Some points, each followed by its number:
[21. -23. -11. 119. -33. -9. -57. 13. -15. 3. -9. -127. -46. 4. 30. 19. 9. 4. -24.
 10. 69. 5. -10. 34. -55. -48. -13. -23. -105. -34. -27. 20. -22. -88. 127. 0. 21. 0.
 -11. 1. 11. 37. -37. 57. -32. -28. -50. 6. -73.] 0
[-47. -45. -62. -125. 61. -44. -52. -27. -58. -127. -64. -100. -33. -13. 12. -30. -6. -45. -27.
 -1. -114. -33. -35. -90. -24. -7. 2. -54. 51. 33. -127. -14. 39. -97. -126. -7. -35. -101.
 12. -44. -6. -84. 2. -15. 66. -66. -70. 4. -62.] 1
[51. -7. 39. 70. 32. 41. 3. -11. -22. 127. 32. -46. 9. 62. -1. 36. 45. 54. 39. 45. 63. 2. -19.
 76. 120. 35. -14. -42. 35. 53. 6. -13. -19. 42. 127. 9. -56. 41. 34. 49. 8. 127. 21. 28. 53. 55.
 88. 90. -4.] 2
[-8. 28. 17. -41. -38. 3. -40. 6. 22. -116. -9. 117. -20. -33. 6. -10. -17. -23. -22.
 -7. -25. 30. 47. -19. -48. -28. 14. 70. -17. -46. 25. 5. -72. -48. -19. 6. 73. -19.
 -32. -16. 5. -44. -15. -9. -48. 4. -40. -62. 32.] 3
[33. -62. -19. 114. 12. -22. -32. 8. -11. 30. 13. -127. -27. 17. -28. 25. 33. 18. 24.
 38. 79. -19. -48. 53. -31. 18. -28. -60. -125. -13. -19. 2. -1. -36. 114. 15. -48. 5.
 -12. 24. -2. 43. -13. 34. -61. -81. -21. -21. -127.] 4
[11. -27. -49. 54. -16. -75. -37. 11. 15. 16. 7. -79. -7. -25. -31. -7. -9. -64. -16.
 -4. 40. -24. -32. -25. -56. 9. -14. 3. -127. -40. 61. 2. -56. -18. -32. 2. 10. 32.
 -23. 2. -4. 14. -26. -30. -102. -31. -9. 0. -102.] 5
[-14. 30. -39. -4. 22. -85. -1. -17. -1. -73. -2. 45. -45. -39. 15. -18. -36. -127. -39.
 -1. -47. 6. 3. -80. -69. -5. 16. 27. -22. -1. 11. -1. 94. -35. -84. 6. 59. -32.
 3. -79. 14. -63. 7. -45. -44. -10. -68. -62. 22.] 6
[-30. -24. -26. -28. 39. 36. -66. -22. -40. -61. -35. -127. -34. -10. 85. -29. -43. 21. -46.
 -12. -106. -40. -40. -66. 20. -6. 12. -92. 127. 24. -109. -8. 36. -49. -123. 10. -36. -53.
 -4. -127. -17. -31. 0. 69. 127. -44. -14. 79. -116.] 7
[8. -9. 15. 53. -22. -21. -21. 32. 37. 25. 26. -2. -10. -21. -23. 8. -6. -12. 0. 29. 41. 1. 1.
 18. -48. 23. -4. 16. -97. -40. 100. 14. -46. -4. 20. 15. 27. 73. -36. -14. 0. 21. -6. 0. -80. 13.
 19. -53. -77.] 8
[9. 68. 68. 10. -11. 64. 109. 6. 29. 49. 46. 127. 52. 25. -6. 18. 26. 76. 35. 27. -3. 43. 74.
 54. 62. 6. 10. 64. 88. 19. 80. -1. 43. 85. 72. 2. 19. 32. 23. 86. 4. 29. 12. -1. 37. 62.
 45. 9. 127.] 9
[12. -10. -31. -100. 10. 7. -5. -14. -31. 91. -27. -23. 0. -21. -21. -10. 104. 67. 52.
 -8. -127. -15. 28. -51. -16. -19. -10. 38. -32. 16. -102. -22. -42. -58. -93. -8. -47. -49.
 14. 127. -22. 71. -1. -59. 5. -6. 0. 3. 91.] 10
[-8. 51. 61. -31. -41. 48. -25. 24. 42. -79. 7. 127. 24. -1. 7. 6. -25. 32. 0. 4. -13. 35. 75.
 22. -17. -12. 24. 71. 42. -33. 64. 17. -62. -31. 35. 4. 72. 37. -33. 23. 7. -37. -29. 20. 0. 46.
 0. -16. 74.] 11
Which three points above are nearest to each new point, looking only along the 3 directions in which the numbered points spread most? Their numbers follow each, nearest first.
[-24. -7. -1. -15. -31. 25. 87. 13. 43. -47. 14. 69. 76. -24. -50. -19. -10. 36. 26.
 -29. -4. -20. -27. 4. 31. 35. -4. 28. -24. -19. 127. -5. -17. 127. -120. -1. -17. 48.
 -16. 9. -26. -25. 19. -37. -47. 0. 68. -21. 4.] -> 11 3 8
[-13. -13. 35. 14. -50. 34. 92. 25. 48. -74. 8. 58. 73. 3. -42. 2. -41. 29. 2. -14. 113. -4. -28.
 72. 37. 22. -11. 2. -39. -28. 127. 8. -15. 127. 19. 7. 5. 67. -14. -41. -8. -35. 0. 5. -49. 23.
 71. -14. -19.] -> 8 11 3
[17. -57. -40. 87. -18. -61. -30. -1. -20. 9. -16. -91. -11. 17. -35. 9. -37. -83. -35.
 -1. 127. -19. -78. 39. 20. 7. -27. -78. -115. -14. 28. 1. -63. 18. 76. -5. -15. 14.
 6. -112. 17. -25. 13. -6. -61. -20. 2. -5. -127.] -> 0 4 5
[12. 10. 20. 73. -23. 28. -13. 20. 36. 20. 47. 4. -15. -27. -9. 2. 46. 70. 45. -19. -66. 12. 39.
 6. -61. 3. 3. 41. -56. -21. 67. 6. -20. -26. 2. 14. 4. 39. -29. 99. -22. 45. -18. 9. -55. 0.
 3. -48. 10.] -> 8 11 3
[4. -44. -58. 9. -70. -20. 5. 6. 8. -12. -27. -40. -18. -18. -41. 0. 81. 40. 17.
 -32. 14. -12. -32. 3. -21. -25. -38. 38. -127. -46. 38. -3. -127. -10. -31. -21. -27. -6.
 -11. 96. -5. 39. 14. -56. -99. -32. 11. -57. 1.] -> 8 5 0
[-32. 21. 22. -78. 57. 45. 127. -5. -11. -114. -4. -20. 40. 1. 26. -18. -13. 24. -2.
 -5. -109. -16. 11. -37. 4. 4. 20. -25. 127. 50. -95. -7. 127. 94. -77. 7. -26. -34.
 31. -23. -13. -53. 9. 45. 96. -17. -20. 21. 70.] -> 10 7 1
[-20. 42. 22. -32. 64. 34. 60. -11. 3. -58. 46. 31. 37. -12. 12. -17. 8. 30. 40.
 -8. -127. -12. 45. -55. -22. 22. 34. 15. 127. 46. -29. -4. 127. 21. -109. 8. -14. -10.
 8. 55. -22. -29. -7. 14. 67. -25. -17. 12. 74.] -> 10 11 3
[4. 6. 34. 72. -38. 16. 3. -9. 16. -3. 28. 127. -15. 10. -21. 5. -48. -43. -28.
 22. 127. 17. -14. 54. 72. 21. -3. 2. 10. -7. 127. -3. -89. 76. 38. 5. 35. 29.
 -3. -127. 19. -41. 46. -11. -31. 42. 42. -60. -12.] -> 8 11 3
[16. 62. -2. -53. -18. -20. 127. 14. 26. 61. -1. 110. 57. 2. -10. 0. 29. 3. 9. -9. -19. 28. 34.
 -2. 2. -10. 1. 59. -5. -1. 26. -2. 127. 118. -4. -11. 28. 25. 31. 71. 2. 17. 14. -44. -26. 42.
 19. -15. 127.] -> 11 9 10
[-33. 0. 9. -112. 24. -27. -22. -4. 31. -127. -17. 93. 6. -31. -24. -22. -44. -58. -10.
 -26. -45. 0. 17. -42. -44. 9. 17. 33. 26. -1. -31. 5. 16. -21. -92. 5. 17. -25.
 -24. -46. 0. -97. -4. -32. -36. -9. -39. -64. -17.] -> 6 3 11
[-13. -32. -62. 34. -42. -59. -49. -23. -28. -10. -28. -32. -40. -24. 11. -21. -79. -126. -61.
 -6. 124. -25. -87. -34. 18. -8. -6. -36. -56. -15. 67. -8. -94. 37. -89. -17. 37. -19.
 4. -127. 21. -60. 38. -46. -15. 10. 1. 5. -80.] -> 5 0 8
[-37. 11. -17. -65. 62. 21. 127. -23. -41. -127. -22. -51. 45. -9. 21. -24. -10. -6. -10.
 -5. -100. -23. -10. -51. 0. -3. 9. -41. 120. 53. -119. -3. 127. 102. -91. -9. -35. -78.
 45. -25. -9. -66. 15. 18. 85. -51. -47. 21. 76.] -> 10 7 1
[-7. 61. -9. 8. 18. -62. -10. 2. 31. -54. 30. 68. 1. -25. 21. -15. -62. -106. -26.
 -37. -51. 5. 37. -62. -75. -1. 28. 60. 20. -14. 47. 10. 75. -31. -54. 4. 75. 15.
 -12. -34. 5. -40. -29. -19. -33. 10. -41. 17. 36.] -> 3 6 11
[9. -44. 5. 79. -26. -16. -15. 9. 10. 6. 0. -51. -8. 31. -27. 19. -45. -37. -22.
 45. 127. -9. -60. 79. 39. 16. -27. -59. -77. -15. 66. 11. -67. 35. 124. 4. 3. 46.
 -1. -98. 22. -12. 8. 19. -33. 3. 30. 5. -118.] -> 0 4 8
[-22. 6. -30. -42. 73. -26. 81. -26. -35. -86. 3. -27. 18. -42. -2. -30. 17. -36. 3.
 -26. -127. -26. 8. -91. -34. 8. 8. -3. 62. 43. -81. -17. 127. 19. -127. 0. -36. -73.
 28. 27. -18. -42. 7. -28. 24. -46. -61. -10. 51.] -> 10 1 7
[-18. 4. -42. -77. -34. -45. -48. -3. 11. -127. -44. 40. -22. -31. 2. -19. -24. -66. -25.
 -21. -24. 7. 5. -53. -68. -37. 6. 49. -66. -36. -22. 4. -61. -76. -59. -7. 58. -34.
 -22. -17. 5. -67. -11. -40. -45. -11. -59. -51. 7.] -> 6 3 5
